Look-ups in named tables: a row name and a column name give one cell, copied from the table.

tid.csv
,zomi,zifi,besoto,masuta,gefudo,tul
mup,-19,3,17,-27,-7,23
kom,17,7,29,-37,-72,-39
zilet,-1,-2,-1,-4,-3,0
pakati,-73,-9,25,70,49,-19
tob,-14,-14,1,-11,-1,11
luk,-2,-2,-2,-2,-1,-1

zilet, besoto => -1
pakati, tul => -19
tob, besoto => 1
kom, tul => -39
luk, zifi => -2
zilet, zomi => -1
kom, zomi => 17
pakati, zifi => -9
kom, gefudo => -72
luk, zomi => -2
tob, tul => 11
luk, gefudo => -1
mup, besoto => 17
Which row has the largest besoto? kom

zenog:
         rinuke  zukeku  didoz  ris  puseb  mon  ribene  zeg
kaguto      153     160    166  135    181  166     151  172
vavuv       164     160    159  152    165  165     163  164
pevefez     155     164    158   62    190  172     150  174
puz         161     162    163  164    159  161     164  161
vulag       213     134    127  170    133  157     193  159
gazal       174     168    165  166    157  148     152  160
famate      160     179    157  157    155  168     170  169
mem         140     165    183  182    182  157     141  181
sepi        134     151    183  187    136  155     184  139
lim         157     171    173  172    168  153     147  172
suge        213     133    127  170    133  157     194  159
gudenur     161     164    163  162    162  162     162  164

What is the mon of vulag in zenog? 157
What is the didoz of vulag in zenog? 127
What is the ris of lim in zenog? 172
What is the puseb of gazal in zenog? 157
What is the mon of gudenur in zenog? 162
What is the ribene of puz in zenog? 164
What is the rinuke of vulag in zenog? 213
What is the didoz of famate in zenog? 157
What is the ris of gazal in zenog? 166
What is the ris of gudenur in zenog? 162
What is the zeg of sepi in zenog? 139
What is the ribene of vulag in zenog? 193
Row with the largest zeg: mem

Table nunof
	gamus	nusunel	kelur	felira	vagopi	poviti	vuta	tig
nasiz	184	204	176	63	168	124	39	98
bes	162	128	106	92	185	61	101	171
tese	73	109	128	160	75	167	149	89
bipug	70	104	125	165	76	175	147	85
zerope	80	106	139	160	83	185	158	82
vinug	77	113	126	157	74	175	154	91
zil	179	212	181	65	173	125	44	104
vik	74	110	146	158	62	188	148	86
mol	84	102	127	150	87	160	144	102
zuti	63	36	71	190	93	128	224	139
tifid	168	186	186	65	169	120	49	106

What is the tig of vinug in nunof? 91
What is the tig of zerope in nunof? 82
What is the tig of vik in nunof? 86
What is the vuta of vinug in nunof? 154
What is the vuta of bes in nunof? 101
What is the felira of zil in nunof? 65
What is the tig of mol in nunof? 102
What is the gamus of zerope in nunof? 80
What is the vagopi of zerope in nunof? 83
What is the tig of zil in nunof? 104
What is the poviti of bipug in nunof? 175
What is the poviti of zil in nunof? 125
What is the gamus of mol in nunof? 84
What is the vuta of zerope in nunof? 158
What is the poviti of tese in nunof? 167
Which row has the largest tig? bes

Table tibusu
,biturik,zar,miki,far,tup,mutov,toku,vavu,vuki
riz,-1.731,-4.648,-1.616,-0.376,2.750,-4.816,3.574,1.169,-3.163
nem,-2.348,-3.805,-1.289,0.518,2.351,-4.160,4.650,1.928,-3.727
zotofif,5.594,4.243,4.762,4.133,-4.234,3.398,-0.441,-6.284,-1.694
vopi,-2.037,-3.545,-1.282,0.123,2.689,-4.704,4.094,1.626,-3.354
tonasu,6.628,4.468,6.301,3.691,-5.343,3.006,-0.363,-7.718,-1.980
veso,-1.931,-3.948,-1.188,0.922,2.582,-4.602,4.134,1.471,-3.538
pigisot,-9.388,-5.554,-6.790,-4.539,6.026,-3.025,-1.044,7.534,1.246
sef,-9.293,-4.998,-7.058,-4.940,4.617,-4.127,-0.165,7.208,1.154
mizevo,2.246,4.667,1.910,0.111,-3.914,4.928,-4.059,-3.044,2.206

What is the zar of pigisot in tibusu? -5.554
What is the tup of pigisot in tibusu? 6.026
What is the miki of sef in tibusu? -7.058
What is the toku of vopi in tibusu? 4.094
What is the vavu of veso in tibusu? 1.471
What is the biturik of nem in tibusu? -2.348
What is the far of mizevo in tibusu? 0.111
What is the vavu of nem in tibusu? 1.928
What is the far of pigisot in tibusu? -4.539
What is the vuki of veso in tibusu? -3.538
What is the toku of mizevo in tibusu? -4.059
What is the vuki of vopi in tibusu? -3.354
What is the vuki of pigisot in tibusu? 1.246
What is the tup of tonasu in tibusu? -5.343
What is the tup of sef in tibusu? 4.617
What is the mutov of veso in tibusu? -4.602
What is the miki of vopi in tibusu? -1.282
What is the far of vopi in tibusu? 0.123

